data =
[[-36.2 -36.7  42.3 -36.8  43.8]
 [ 43.7  44.4 -35.6  44.6 -36.6]
 [ 29.4  29.9 -21.7  30.0 -22.2]
 [-26.7 -27.0  33.0 -27.1  34.2]
 [-20.2 -20.4  26.7 -20.5  27.7]
 [ 43.8  44.5 -35.7  44.7 -36.7]
 [-28.3 -28.7  34.6 -28.8  35.9]
 [-34.1 -34.5  40.2 -34.6  41.6]
 [-28.0 -28.4  34.3 -28.5  35.6]
 [ 19.1  19.4 -11.7  19.6 -11.9]
 [-49.4 -50.1  55.2 -50.2  57.1]
 [ 15.8  16.0  -8.4  16.1  -8.5]
 [-13.5 -13.7  20.2 -13.7  21.0]]
What is the entry directly above 34.3?
A: 40.2
The last entry of the largest entry's row -> 57.1
The third entry on the main diagonal: -21.7
What is the entry directly above the smallest entry?
A: 19.6
What is the entry directly below -36.6?
A: -22.2
What is the entry just right of 44.4?
A: -35.6
The entry directly below 40.2 is 34.3
What is the entry in the top-right corner?
A: 43.8
The 4th entry in reading order: -36.8
The largest entry in the first column -> 43.8
What is the bottom entry of the column that holds the smallest entry?
A: -13.7
The 1st entry in reading order -> -36.2
What is the entry directly above 30.0?
A: 44.6
The third entry from the end, reading row by row -> 20.2
The entry directly above 29.9 is 44.4
What is the entry at the centre?
A: 34.6
The second largest entry is 55.2
What is the fourth entry from the end, reading row by row?
A: -13.7
What is the entry in the bottom-left corner?
A: -13.5
The entry directly above 19.4 -> -28.4
What is the third smallest entry?
A: -49.4
What is the entry in the bottom-right corner?
A: 21.0
What is the entry just left of 42.3?
A: -36.7
The entry just left of the largest entry: -50.2
What is the entry directly below 19.4?
A: -50.1
What is the entry just left of -28.4?
A: -28.0
What is the entry just right of -20.2?
A: -20.4
The entry just right of the centre entry: -28.8
The third entry, reading row by row -> 42.3
What is the entry directly above 19.6?
A: -28.5

Read these off the table that follows.
1) What is the entry just right of 55.9?
2) What is the median of all entries?
3) What is the entry just right of the centre entry?
4) What is the entry just right of 10.8?
5) What is the entry just right of 15.6?
6) What is the entry just right of 12.6?
7) What is the entry just left of the largest entry?
((-12.0, -25.2, 4.8, -3.1, 11.6, 4.1, 14.8, 4.9, -0.6, 5.0, 9.9), (2.1, 25.5, 10.4, 19.1, -17.1, 24.3, 15.6, 20.4, -23.2, -37.7, 23.2), (28.1, -24.6, 21.4, 6.5, 12.8, -7.0, -20.0, -33.5, 2.1, -17.2, 0.0), (0.9, 12.6, 10.8, -25.7, 12.5, 28.4, -8.4, -23.3, -5.9, 9.5, 27.1), (-23.7, 1.2, -18.5, -53.3, 48.8, 18.3, -30.4, -12.1, -26.8, -18.4, -19.0), (-24.1, 11.1, -9.6, 7.1, -11.3, -29.5, 24.9, -10.9, 55.9, 32.1, 51.1), (43.4, -15.4, -24.8, -21.1, 0.1, -29.1, -19.7, 14.5, -21.9, 34.1, 2.6), (-32.3, -43.4, -0.2, 32.8, 14.9, -5.1, 40.5, -20.2, -26.1, -21.2, -19.2), (7.5, -22.1, 21.4, -11.6, 19.3, 12.4, 22.4, -19.9, -17.4, 3.8, 9.9))
1) 32.1
2) 0.9
3) -30.4
4) -25.7
5) 20.4
6) 10.8
7) -10.9

Read these off the matrix that follows.
1) Report the second entry on the diagonal from the top-right corner.
2) Report the entry directly above the largest entry.
3) Report the largest entry in the first column.
4) Report the third largest entry.
5) Report the top-right entry.
6) Report the second entry on the main diagonal.
7) Report the largest entry.
8) Report the bottom entry of the column that holds the largest entry.
  2.960   14.493    2.687   12.332   18.316   -6.110  -10.712    8.427    1.031
  6.096   -5.537    7.352   -3.871  -11.240   18.086   22.715    0.867   10.700
 16.677   -3.458   -2.499   17.752   -5.410   15.189   -8.401   -4.456   13.403
 -0.573    3.675    7.541   -9.167    7.494    1.438   20.854    6.757    5.828
  5.252   16.978    0.667   20.179   18.551   -0.407  -16.187    9.797   -2.255
  4.948   17.426    0.846   20.588   19.064   -0.080  -16.921    9.567   -2.893
1) 0.867
2) -10.712
3) 16.677
4) 20.588
5) 1.031
6) -5.537
7) 22.715
8) -16.921
